Named turns come first, each shown by rows before and after it. Which turns, in which order, take the first row of each pair that follows to the second? Write the first one first, as in the answered first pair.
j_51:
[-1.36  0.03 -0.74 -0.16  1.01 -0.84 -0.02  0.27 -1.62  1.20 -0.52 -1.53
  0.62 -3.02 -0.13 -0.77 -1.35 -0.28 -1.28  0.05  0.06  1.85  2.82  0.53
  0.19 -1.19  0.80  0.10 -0.58  0.99  1.30 -0.53]  ->  [-1.13  0.30 -1.43  0.31  0.03 -0.95 -1.33 -0.33 -0.71  2.52  0.26 -1.40
 -0.68 -1.55 -0.04 -1.73 -1.37 -0.83 -0.23 -1.01  0.51  1.46  2.39  0.97
  0.59 -0.02 -0.19 -0.41 -1.15  1.82  2.09 -0.67]
[-1.46 -0.07 -0.67  2.48 -2.16 -2.25 -0.65 -0.66  1.62  1.73  0.15  0.57
 -2.46  1.53 -0.52  0.37  1.46 -0.54  0.55  0.03  1.03  1.38  0.20  1.88
  1.37 -0.35 -0.34  0.13  1.09  0.36  1.37 -0.06]  ->  [-2.07 -0.60 -0.18  2.72 -1.90 -2.22  0.49 -0.83  1.82  0.60 -0.35  0.07
 -1.71  1.61 -0.92  1.52  2.26 -1.09 -0.23  0.58  2.05  0.78  0.30  0.50
  0.69 -1.60  0.25  0.70  2.00 -0.39  0.66  0.55]
[ 0.86  0.76 -0.02 -2.43 -0.18  3.06  0.36 -0.31 -1.66  0.59  1.50  1.81
 -0.81 -0.30  0.30  0.73  1.43  2.96 -3.44 -0.84 -2.49 -0.53  1.07 -1.64
  0.10  1.19  1.78 -2.21 -1.41 -0.56 -1.25  0.52]  ->  [ 1.66  1.05 -0.56 -2.10 -0.65  3.16 -0.16 -0.38 -1.15  1.61  1.63  1.89
 -1.49  0.24  0.55 -0.17  1.12  3.29 -2.67 -1.42 -2.75 -0.51  1.26 -1.20
  0.17  1.89  1.37 -2.32 -1.36 -0.33 -0.96  0.89]
j_101:
[ 1.08  1.14 -3.39 -1.44 -2.12  1.64 -2.77  1.18 -0.64 -0.04  2.57  0.98
  0.28 -1.03 -0.04 -2.55 -0.61  3.21  0.41 -0.81  1.29  0.98 -1.58  0.90
  2.26  2.38 -0.87 -2.96  1.22  0.45  2.46 -1.95]  ->  [ 2.26  0.68 -2.07 -0.88 -0.46  2.58  0.80  0.88 -1.72 -0.89  2.33  1.28
  2.28 -1.67 -1.20 -0.74  0.71  3.89 -1.52 -0.71  1.35  0.67 -0.44 -1.97
  2.48  1.19 -0.28 -3.65  1.83  0.57  1.06 -1.03]
[ 0.82 -0.35  1.95  2.64 -3.05 -0.26  3.49 -1.05 -2.15  1.40 -2.54 -0.28
 -1.14  0.44 -0.14 -1.69  0.35  1.16  0.27 -2.64  2.10  2.62  1.34 -0.41
 -0.42 -2.29 -2.59 -3.55  1.48  0.27 -0.18  0.75]  ->  [-0.23  0.07  0.84  2.06 -4.24 -0.95  1.07 -0.68 -1.01  1.98 -2.70 -0.55
 -2.05  0.88  0.50 -3.09 -0.93  0.61  1.50 -2.72  2.47  2.67  0.69  1.50
 -0.35 -1.96 -3.06 -3.08  1.02  0.32  0.99  0.16]
[ 0.10 -0.25  0.73 -0.45  0.62  0.37  0.18 -0.38  0.32 -0.28  0.06 -0.44
  0.48  0.54 -0.42  0.64  0.83  0.01 -0.05 -0.04  0.37 -0.52 -0.11 -0.77
 -0.19  0.20  0.03  0.23 -0.39 -0.95 -0.26  0.17]  ->  [-0.54  0.07  0.16 -0.07  0.62 -0.66  0.05 -0.20  0.03 -0.26 -0.35 -1.04
 -0.02  0.25 -0.48  0.33  0.33 -0.35 -0.11 -0.61  0.43 -0.66 -0.14 -0.68
 -0.47 -0.51  0.26  0.45 -0.53 -1.16  0.21  0.15]
j_497:
[-1.45 -0.37 -1.05  1.24 -0.39 -0.47 -0.58 -0.52  0.17  1.37 -0.32 -0.58
 -1.49 -1.05  0.30 -1.78 -1.16 -0.67 -0.20 -0.95 -0.43  0.85  0.67  0.30
  0.51 -0.26 -0.15 -0.80 -0.03  1.15  1.32 -1.28]  ->  [-0.63 -1.29 -0.19  2.36  0.27 -0.20  1.37 -0.36  0.14 -0.68 -1.52 -1.31
 -0.22 -0.23 -0.49  0.13  0.76 -1.68 -0.76 -0.09  0.56 -0.04  0.94 -1.80
  0.11 -2.17 -0.08  0.14  0.85  0.72 -0.38 -0.35]
[-2.06 -0.63  0.21 -1.03  0.82 -0.63  0.54  1.24 -0.15 -2.11 -1.71 -1.34
 -0.22 -1.93 -0.61  1.46  0.40 -0.33 -2.14  1.60 -0.77 -0.89 -0.33 -0.70
 -2.91 -2.87  1.50  2.53  0.06 -2.12 -1.24 -0.13]  ->  [ 3.24  0.63  2.79 -0.41  0.32  2.30  0.50  0.07 -0.73 -0.57  1.27  2.34
  2.95  1.13 -0.50  1.54  1.58  0.57  0.44  1.08  0.77  0.87  0.58 -0.99
  1.23  1.99 -1.42 -1.20  0.11 -0.34 -1.30  1.97]
[-1.42 -3.35 -1.40 -1.33 -1.97 -1.84  0.70  2.50 -2.41 -0.06  1.89  3.05
 -0.35 -0.43  0.65  0.20 -1.12  1.95 -0.38  3.36 -3.29 -2.14 -2.91  1.41
  1.37 -1.09  3.61  1.95 -0.32  0.95 -3.23  0.14]  ->  [ 1.24 -3.33 -0.17 -0.91 -1.83 -0.70  1.53  1.95 -2.71 -0.27  2.00  3.75
  1.64  0.94  0.26  1.23  0.22  1.64  0.19  3.34 -2.69 -1.68 -2.21  0.52
  2.59 -0.26  2.59  1.07  0.32  1.52 -4.13  0.99]

Each pair is 2 to 3 turns apart.
[-1.90  0.37 -3.16 -1.12  0.26 -2.15 -3.02 -0.75  0.37  2.45  0.50 -0.72
 -2.03  0.01  0.78 -1.26 -3.71  2.56  2.15  0.00 -2.29  1.60  1.27  2.57
  0.15  1.11  0.44  1.51 -1.05 -1.32  0.90  0.26]  ->  [-0.78 -0.97 -0.85 -0.48  2.79 -2.00  0.90  0.99 -2.09 -0.51 -0.72 -1.74
  1.14 -2.41 -1.10  1.58 -2.14  1.61  0.15  2.80 -1.45  0.78  2.32  1.04
 -1.55 -2.18  1.79  3.10  0.40 -2.23 -1.92  0.63]
j_497, j_51
[ 2.37  1.34  1.65 -0.17  1.42  2.75  1.28 -2.62 -0.47  0.78  2.71  2.56
  2.68 -0.53 -0.78  1.69  0.95  2.15 -0.25  0.71 -0.41  2.18  3.24 -1.17
  2.53  2.33 -1.18 -2.95  1.36  0.77 -1.47  1.00]  ->  [-1.17 -0.81  0.47  0.37  2.36  0.26  3.59 -1.34  0.21 -2.44 -0.25 -0.77
  1.98 -1.94 -1.77  3.31  1.34  0.57 -2.98  1.71 -0.02  0.14  2.50 -3.31
 -1.54 -3.32  1.35  0.98  2.07 -1.23 -2.90 -0.21]
j_497, j_497
[-2.07 -0.29 -0.10  1.57  2.73 -0.64  1.39  1.23 -0.98 -2.51 -0.96 -0.11
 -0.57 -3.20  0.27 -0.07 -0.21  1.41 -2.41  0.37 -1.73 -0.88  1.92 -0.72
 -2.25 -4.29  1.65  1.06 -0.52  1.99  2.36 -1.22]  ->  [-1.08  1.08 -1.16  1.82 -0.27  0.80 -1.75 -1.02  0.90  0.59  0.70  2.16
 -1.87  0.79  1.64 -2.38 -0.70  2.20  0.87 -2.92 -1.08  0.41  1.37  0.54
  1.24  0.28 -1.59 -2.29 -1.76  3.95  4.43 -0.80]
j_497, j_497, j_51
[ 1.11  0.26 -0.04  2.05 -1.76  0.65 -0.78 -2.19 -0.56  3.06  0.62  0.57
 -0.92  2.37  0.54 -2.02 -0.02  0.81  0.95 -2.31  1.17  1.18 -0.52  0.30
  2.80  1.40 -1.45 -2.73  0.89  1.16  1.24  0.23]  ->  [ 1.89 -0.74  1.40  2.80  0.49  1.28  3.24 -2.00 -2.61  0.99 -0.09  0.04
  1.10 -0.01 -1.02  0.35  0.99  1.13 -1.54 -1.10  1.01  1.34  0.75 -2.76
  1.75 -1.11  0.23 -2.31  1.63  0.26 -0.53  0.74]
j_101, j_51, j_51
[ 2.37 -1.36  0.26 -0.90  0.56  0.91  0.66 -2.12 -1.83  1.94  3.34  0.94
  2.67 -1.99  1.68 -1.36  1.98  3.45 -1.62 -2.52 -1.82  2.22  1.40  0.58
  1.58  0.16  2.10 -3.82 -1.31  1.64  1.01 -0.53]  ->  [ 2.02 -3.07  1.24  0.26  1.34  0.73  2.95 -1.86 -1.73 -0.44  1.62 -0.36
  3.89 -1.86  0.39  0.86  3.76  2.35 -2.53 -1.49 -0.61  0.62  1.42 -1.94
 -0.21 -2.95  2.79 -1.87 -0.26  0.81 -0.94 -0.01]
j_497, j_497
[ 1.57  0.97  1.27 -0.23  1.07 -1.30  0.45  1.25 -2.04  1.14  0.65 -0.01
  1.01 -2.59  0.21 -1.33 -1.09 -0.32 -0.21  1.73 -0.55  0.85  0.84  2.51
 -0.24  0.13  0.03 -0.63  0.81  0.62 -0.14  0.00]  ->  [ 0.31  1.40 -0.07 -0.47 -0.78 -1.61 -1.52  0.69 -0.36  1.58  0.10 -0.65
 -0.43 -0.41  1.06 -2.08 -0.66 -1.05  1.38  0.96 -0.28  0.44  0.03  3.82
 -0.33  1.13 -0.47 -0.16  0.05  0.54  0.75 -0.36]
j_497, j_101, j_51
[-0.04  0.92 -1.69  1.69 -1.25 -0.32 -0.04 -0.80  1.37 -0.13  0.03 -0.69
 -1.14  1.80  0.61 -1.65 -0.75 -0.68 -0.15 -0.14  1.59  1.04  1.65 -0.51
  1.25 -1.04 -0.92 -0.44 -0.63  0.88  1.17 -0.24]  ->  [-0.78  1.19 -2.21  0.76 -0.99 -0.09  0.08 -1.04  0.63  0.51  0.33 -0.12
 -1.85  0.39  0.96 -1.94 -1.86 -0.06 -1.18 -0.60  0.05  1.55  1.64 -0.16
  0.95 -1.06  0.10 -0.31 -1.44  0.64  1.73 -0.73]
j_101, j_101, j_497
[-0.50 -0.74 -1.06 -2.09 -1.05 -1.33 -3.25 -0.01  1.34  0.31  0.21  0.56
 -1.41  0.97  1.19 -0.52 -0.44  1.44 -0.19 -0.56 -1.13 -0.69 -1.93  1.54
  0.02  1.68  0.34  1.10 -1.30 -1.08  0.82  0.42]  ->  [ 0.18 -1.09 -0.36 -1.71 -1.51 -0.61 -2.66 -0.91  1.75 -0.15  0.41  0.82
 -0.29  2.33  0.76  0.46  0.91  0.82  0.15 -0.92 -0.16 -1.06 -2.06  0.50
  0.80  2.39 -0.53  0.81 -0.92 -1.34 -0.07  1.28]
j_51, j_497, j_497
[ 2.46 -0.42  1.43  0.81  1.20  0.35  4.05 -0.62 -2.73 -1.85 -0.73  0.34
  2.38 -1.53 -1.06  0.73  1.00 -0.09 -2.42  1.31  0.04 -0.41  1.87 -2.44
  0.56 -2.00  0.76 -1.22  0.85  0.05 -1.50  0.07]  ->  [ 0.10  0.48 -0.27  0.60  0.98 -1.13  3.25 -0.80 -2.86 -0.84 -0.94 -0.83
 -0.55 -3.48 -0.31 -1.17 -1.46  0.84 -2.92  0.26 -1.05 -0.07  2.26 -1.11
 -0.31 -3.11  1.82 -1.12  0.02  0.60  0.60 -1.53]
j_497, j_101, j_497
[ 1.20  0.58  0.99 -1.69  2.37  0.04 -0.83  1.28 -2.04  0.19  1.05  1.09
  0.91 -3.43  0.26  1.17 -0.38  1.71 -0.37  2.33 -1.30  0.66  0.12  1.66
  0.64  1.38 -0.39  0.09 -0.25  0.13  0.46  0.56]  ->  [ 2.25 -0.61  2.04  0.42  1.45  0.80  0.32  0.42 -1.23 -1.23 -0.14  0.88
  2.31  0.50 -0.45  2.95  1.85 -0.07  0.23  1.91  1.04 -0.39 -0.02 -0.54
  0.82  1.21 -1.43  0.33  0.28  0.19 -0.89  2.12]
j_51, j_497, j_497
[ 2.75  0.52  0.26 -1.09  0.91  1.02 -1.00 -0.81 -2.58  1.12  4.18  2.37
  1.57  1.45  0.72  1.98  0.30  2.37  1.17 -2.11 -4.48  1.37 -0.29  0.90
 -0.64  2.66  0.02 -2.51 -2.49 -0.69  1.57 -0.79]  ->  [ 1.38 -1.50  0.54 -1.29  1.53  0.54  0.48  0.69 -1.85 -2.88  1.60  0.30
  2.18  1.50  0.14  5.10  2.25  0.45 -0.27  0.16 -3.51 -1.02 -1.79 -0.44
 -3.34 -0.65  1.90  1.27 -1.33 -3.40 -0.72  0.21]
j_497, j_101, j_497
[ 0.10 -0.95  1.13  3.04  2.74 -0.20  3.69 -1.21 -1.85  0.99 -0.23 -1.31
 -0.03 -4.64 -1.31 -0.18 -1.59  1.70 -2.24 -0.13 -0.75  0.54  3.84 -2.14
  0.24 -3.82 -0.06 -2.47  0.64  2.71  0.23  0.14]  ->  [ 0.91  0.35  0.97  2.80  0.93  0.63  0.91 -2.28 -1.23  3.46  1.37  0.12
 -0.47 -2.30 -0.17 -2.09 -2.44  2.14 -0.23 -1.82 -0.98  1.88  3.64 -0.67
  2.34 -0.92 -1.29 -4.49 -0.10  3.98  1.81 -0.32]
j_497, j_51
[ 1.42 -1.00  2.74  2.44  0.26  2.01  3.34 -1.43 -0.95 -1.18  0.34  0.47
  2.25  0.53 -1.25  1.52  2.43  0.28 -0.92 -0.45  1.32 -0.30  1.62 -3.24
  1.38 -0.41 -0.48 -1.84  1.07  0.71 -0.56  1.11]  ->  [-3.47 -1.77 -1.40  1.80 -1.57 -0.50  0.22 -1.98  1.61 -0.25 -1.44 -2.24
 -2.67  1.44 -0.03 -0.58  0.11  0.09 -0.57 -2.56  0.13 -1.90 -0.35 -2.44
 -0.80 -2.35  0.63  0.31 -0.23 -0.11  1.55 -1.45]
j_497, j_51, j_497
[ 2.31 -1.16  3.68 -0.70  1.26  1.58  0.78  1.72  0.52 -4.85 -0.67 -1.42
  2.85  2.02 -0.33  2.43  2.81 -1.97 -1.48  0.85  2.30 -0.57  0.16 -1.45
  0.38  1.41  1.77  1.16  1.13 -1.35 -2.45  2.93]  ->  [ 1.82  1.26  2.38 -3.12  2.46  0.76 -2.00  2.73 -1.46 -1.07  2.49  0.14
  1.08 -2.55  1.77 -1.02 -2.16  0.00 -1.13  1.17 -1.28  2.67  1.47  3.10
  1.55  4.01  1.57 -0.45 -0.14 -0.21  0.43  1.00]
j_51, j_497
[-2.87 -0.03 -1.59  1.22 -2.19 -2.23 -1.98 -0.14  4.46 -2.11 -3.53 -2.45
 -0.15  2.34  0.69  0.49  0.96 -1.17  0.36 -0.23 -1.50 -2.48 -0.42  0.14
 -2.85 -2.37  1.06  1.74  0.34 -0.35  0.36 -1.12]  ->  [-1.35  1.94 -1.41  0.45 -2.75 -0.94 -4.37 -1.01  4.34  0.72 -0.75 -0.25
 -0.27  2.89  1.91 -1.37 -0.76 -0.37  2.33 -1.58 -2.45 -0.92  0.29  2.08
 -0.18  1.70 -0.78 -1.30 -0.62  1.47  1.80 -0.74]
j_497, j_497
[-1.54  1.18 -1.70  2.72 -2.55 -1.02 -1.69 -0.17  1.68  0.18  0.03 -1.65
 -1.76  2.78  1.14 -2.35 -0.68 -2.52  1.44 -0.28  1.24  0.05 -0.52  0.86
 -0.43 -1.47 -2.00 -0.96 -0.09  1.04 -0.04 -0.33]  ->  [-0.95 -0.02 -0.32  2.85 -0.76 -1.01  1.44  1.15  0.32 -1.87 -1.13 -2.30
  0.44  0.93 -0.21  0.40  0.61 -3.02 -0.37  1.26  1.91 -0.18 -0.04 -1.37
 -1.76 -3.81 -0.64  0.36  1.26  0.28 -2.44  0.37]
j_497, j_51
[ 0.77  0.11  0.71 -1.67  2.70  1.20  2.67  1.58 -1.56 -2.80 -1.33 -0.50
  1.30 -2.39  0.02 -0.17  0.19 -3.48 -2.40  1.88 -1.67 -2.06 -1.34  1.70
 -2.23 -0.47  0.85  5.82  3.01 -3.00 -0.76  0.91]  ->  [ 1.01  2.31 -0.57 -3.18  0.96  1.47 -1.68  1.67 -0.38  1.13  0.99  1.48
 -0.60 -1.56  2.19 -3.46 -1.78 -2.41  0.25  0.42 -2.34 -0.16 -2.03  5.91
  0.00  3.64 -0.87  3.32  1.55 -1.26  1.87  0.83]
j_101, j_497, j_497
[ 1.42  1.15 -0.10  1.82  0.94 -0.04  1.11 -1.75 -1.62  2.27  0.59  0.29
 -0.38 -1.29 -0.28 -2.21 -1.75  1.54 -1.16 -2.60  0.04  2.09  1.99 -0.91
  1.67  1.15  0.43 -3.37 -0.10  2.25  1.92 -0.73]  ->  [ 1.51 -0.10  1.57  2.72  1.83  0.12  3.78 -1.64 -1.75 -0.06 -0.47  0.11
  1.57 -0.33 -1.42 -0.21  0.71  0.37 -1.86 -1.43  1.45  0.98  2.17 -3.42
  0.73 -0.64  0.72 -2.14  0.97  1.61  0.15  0.12]
j_497, j_497
[ 0.61 -1.01 -0.98  1.37 -1.29  0.18  0.48 -1.97  1.49 -2.19 -3.27 -0.99
  0.88  4.58 -0.81  0.16  1.62 -0.30 -1.73 -1.34  1.56 -0.38  0.24 -1.16
  0.32 -1.62 -1.54  0.71 -0.65 -1.57  0.20  0.50]  ->  [-1.32 -0.16 -2.76  0.31 -1.63 -1.19 -1.59 -1.68  2.25 -0.77 -2.95 -2.02
 -1.42  3.00 -0.09 -1.80 -0.69  0.41 -1.61 -1.41  0.42 -0.18 -0.21  0.63
 -0.65 -1.68 -0.76  1.18 -1.53 -1.22  1.78 -0.85]
j_497, j_497
